In the data rows, the value 128 means zero.
Some points:
[147 143 120 111 113  82 136 115 150 121 167 101  79 118 121 156 147 135
 114 118 147 159 131 168 149 129 148 124 140 171  92 137  98]
[140 114 164 120 128  99 146 142 143 100 133  95 155  94 102 129 153 189
 163 120  99  76 168  98 118 110 129 119  84 148 114 121 116]
[123 177  88 155  79 131 144 121 211  87 128 109 133 130 121 135 145 120
  96 107 103  89 136 152 136 139 140  98 185 129 130 120  97]
[100 116 112 140 135 109 106 135 118 147 165 125 164  91 147 136 116 157
 105 124 113 123  65 133 149 133 135 135 141 123 108 116 139]
[137 124  88 141 110 121 134 167 102 142 145 146 143 133 146 141 137 162
 126 114 115 137 108 127 104 152 137  97 114 130 106 129 163]
[124 120 147 123 123 122  89 143 150 130 121 161 102 160 123 139 124 142
  99 119 140 134 110 118 135 114  80 166 131 165 161 112 124]
[149  97 137 139 127 112 109 133 118  96 132 106 123 110  89 150  97 127
 125 122 149  98 112  77 153  99 150 114  80 114  96 178 134]
[141 137 143 128  80 112 161 129 129 102 153 122 154 124 119 141 121 137
 111 120  99 159 138 176 127 139 148 151  95 137 125 122  53]
[137 165 147 149 134  78 130 130 134 124 141 127 130 119 132 138 145 129
 135 147  96 165 118 100 101 113 110  93  78 106 121 119 131]
[124 143 136 163 112 133 119 123 107  96 162 100 141 112  75 146 173 117
 100 132 124 147  79 140 105 138 126 115 178 162 131 132  96]
[120 134 142 117 122 149 128 136 140 104 135 130 138 141  48 126 108 106
  88 128 113 207 156 125 128 126 139 101 146 120 141 130 126]
[110 134 112 112 127 116 137 137 127 103 142  92 144 126 154 146 128 131
 105 150 157 150 111  98 116 116 148 114 180 122  24 105  85]
[130 141 124 138 124  90 151 130 138  95 148 112 135 109 172 108 101 155
 113 125 137 142 123 174 129 128 144 134 180 161 118 123 114]
[135 102  72 191 133 102 109 133 115 120 154  89 120 120 112 106 146 165
 157  80  96 145 123 103 107 100 122 138 116 100 132 112 133]
[140 134 133 165 138 116 138 124 135 220 140 117 116 137 160 133 155 126
  97 130 136 153 146 105  91 150 150 140 172 168 123 157  79]
[141 150 127 138 110 129 114  68 152  70 111 119  91 112 152 133 142 140
 102 133 127 149 102  98 119 159 139 117 128 109 167 126 109]
[132 131 112 119 151 139 150  96 121 117 120 145  72 115  67 107 153 123
  89 145 118 112 122 119  83 112 121 124 142 114 128  74  92]
[ 86  88 115 136 108 105 163 115 133  95 138  93 129 116 157 152 144 147
  95 137 102 123 127 148  99 181  62 129 130 143  85 160  92]
[122  81 108 130 105 111  38 145 119 134 134 132 138 132 171 140 128 141
  94  83 126 139 190  84 112 118 141 123 122 145  57 116  95]
[129 108 104 143 112 124 153  86 136 122 177 117 140 115 167 111 145 139
  84 151 147 154 204 148 144 106 125 109 154 110 117 130 119]
[ 99 114 114 140  96 130 109 152 121 159 113 149 131  89 159 113 128 158
 124 163 136 126 140  92 164 125 132 127 136 148 112 110 121]
[135 168 120  73 120 132 109 132 111 118 109 103 140 169 117 119 132 165
  97 136 125 132 122 115 122 128  92 121 111 135 153  99 122]
[ 83 103 134  94 155 123 138 121 101 148 145 101 138 142 160 140 135 147
 125 119 112 121 140 130 115 120 166 120 130 147 115 102 150]
[142 141 112 132 133 129 139 143 162 132 169 127 137 115 173 161 130 116
 113 139 131 104 129 135 125 131 136 167 127 144  85 121 116]
[164 140 114 137  99  90 156 139 144 110 147  84 120 157 173 140 123 116
 104 159 116 139 125 102 130 121 183 131 168 162 145 128 109]
[110 133 139 148 128 123 127 152  97  81 115 145 109 129 140 154 143 148
  91 146  88 132 163 160 143 145 160 128 130 117 151 130  98]
[123 128 123 142  92 143 133 135 123 181 107  63 133 109 148 130 154 191
 114 111 139 139 118 121 125  96 125 114 142 148 117 103 125]
[138 137 117 118  61 127 167 185 114  73 121 120 125 124 174 120 167 108
  90 122 118 155 145 126 129 114 149 138 123 159 111 118 111]
[166 129 164  91 119 117 168  96 105 114 101 159 148 130  93 128 104 118
 108 108 132 132 121 142 117 145 139 184 159 103 113 121 141]
[139  96 171 139 100 110 101 147 135  96 125 134 122 150 107 139 135 145
  88 146 100 116  81 146 133 125 117  98 124 137 133  93 123]
[140 118 119 113 107  93  83 148 172 128 124 108 157 135  72 131 149 132
  72 131 123  98 150 150  87 141 113 155 130 111 166 124 160]
[135 132  97 121 100 122 200  98  87  88 154 119 131 115 109 158 137 129
  88 139 123 134 127 112 116 140 152 136 140 158 143 138 125]
[146 153  54 143 162 132 158 119 145  89 159 124 119 132 109 126 121 130
  92 130 128 132 143 140 134 149 135 125 140 203 131 112  97]
[191 141 143 123 105 166  94  94 124 118 117  95 127  81 109 177 142 131
 115 128  47 132 148 141 149 156 130 144 145 168 133 134 132]
[118 121 180 148 132 104 151 148 111  98 159 114 111 112 109  99 179 155
 124 103 162  88 149  88 154 174 131 125 102 103 113 109 134]
[114 123 106 141 102 114 115  90 134 123 152 107 163 130 149 146 162  71
 103 104 189 122 125 144 118 135 152 126 104 176 119 117  99]
[204 124 126 120 111 113 131 131 121 120 145 108 130 118  93 143 124 155
  71 156 114 145 155 122 112 166 147 110 109 121 136  39 103]
[186 172 124 121 122 132 102 165  77  81 140 143  88 117 149 143 166 131
 102 124 125 111 140 142 116 139 124 124 195  94 144 100 114]
[148 153 143  90 118 199  42 148 136  88 142 130 137 112 104 100 141 153
 108 125 109 137  90 130  87 123 129 123 145 134 126 118 124]
[135 105 133 131 122 136 141 143 137 108 162 114 148 137 181  93 138 152
 108 145 174 110 135 133  92 113 137 121 118 151 117 197 108]
[125 123 136 152 129 128 130 131 135 128 115 155 142 151 122 167 128 166
 166 100 159  79 162 122  90  99 132  68 113 149 123 115 137]
[116 169 167 153  94 135 149 144 110 143 160  98 116 107 106 135  71 133
 102 121 134 142 144 132 125 131 134 117 152 131 148 125 107]
[128 127 136 104 136 149  99 135 112 119 134 117 132 155  85 137 119 137
 106 153 111 101  96 122 117 138 141 119 144 105 143 133 107]
[132 114 145 109  91 139  98 121 115 121 135 114  42 153 107 118  95 120
 110 133 119 116 129 157 114 140 125 117 130 110 120 120 150]
[111 116 114 153 106 200 138 107 124 140 172 121 112 159 152 147 156 135
 109 127 121 139 137 128 132 140 122 134 136 148  45 122 135]
[156 134 141 123 129 136 112 151 113 117 121 111 104 120 111 139 128 149
  48 113 143 102 107 160 137 141 135 137 104 104 146 132  98]
[131 128 112 106 108 151 132 116 143 134 174 130 140 119 212 173 124 143
  90 118 124 123 127 109 119 144 125  72 136 131 132 114 138]
[107 204 122 142 127  66 106 140 107 116 144 107 119 102 104 114 131 124
 114 107  86 107 148  99 116 115 137 117  65 187 117 131 145]
[117 100  93  52  93  88 150 139 114 124 164 118 141 102 156 144 139 103
 105 102 110 138 139 119 136 130 123 117 176 170 156 148  40]
[147 132 126 125 125 142 112 114 105 142 125 137 124 137 102  89  99 116
  97 125  87  88 104 135 143 165 136  99 129 133 136 109 135]
[148 143 164 102 122 122 120  86 117 118 124 136 130 174 141  99 135 186
  71 118  75 109 102 114 127  72 106 126 147 150 116 129 141]
[135 133 122 134  53 126 140 115 126 102 199 160 125 146  68 136 135 186
  99 123 130 137 137  96 136 149 163 154 151 140 139 132  91]
[108  77 127 143 100 112 160 131 143  99 160 147 118 127 151 141 140 144
  74 112  99 146 120 126 121 150 163 127 143 155 118 109 113]
There is one direction along which these points spread out most. Take the direction at right angles to it along which they spread out most. Then take the direction at right angles to both along which they spread out most. Go by this last direction. Where along it does each point below lie, from 0 to 99? The average is 50, and the first point in the table lies past the average. One standard deviation of the points above along it is 16.
[ 86  88 115 136 108 105 163 115 133  95 138  93 129 116 157 152 144 147
  95 137 102 123 127 148  99 181  62 129 130 143  85 160  92] 53
[142 141 112 132 133 129 139 143 162 132 169 127 137 115 173 161 130 116
 113 139 131 104 129 135 125 131 136 167 127 144  85 121 116] 45
[122  81 108 130 105 111  38 145 119 134 134 132 138 132 171 140 128 141
  94  83 126 139 190  84 112 118 141 123 122 145  57 116  95] 31
[135 105 133 131 122 136 141 143 137 108 162 114 148 137 181  93 138 152
 108 145 174 110 135 133  92 113 137 121 118 151 117 197 108] 47
[149  97 137 139 127 112 109 133 118  96 132 106 123 110  89 150  97 127
 125 122 149  98 112  77 153  99 150 114  80 114  96 178 134] 73
[147 143 120 111 113  82 136 115 150 121 167 101  79 118 121 156 147 135
 114 118 147 159 131 168 149 129 148 124 140 171  92 137  98] 62
[141 150 127 138 110 129 114  68 152  70 111 119  91 112 152 133 142 140
 102 133 127 149 102  98 119 159 139 117 128 109 167 126 109] 49
[100 116 112 140 135 109 106 135 118 147 165 125 164  91 147 136 116 157
 105 124 113 123  65 133 149 133 135 135 141 123 108 116 139] 36
[123 177  88 155  79 131 144 121 211  87 128 109 133 130 121 135 145 120
  96 107 103  89 136 152 136 139 140  98 185 129 130 120  97] 54
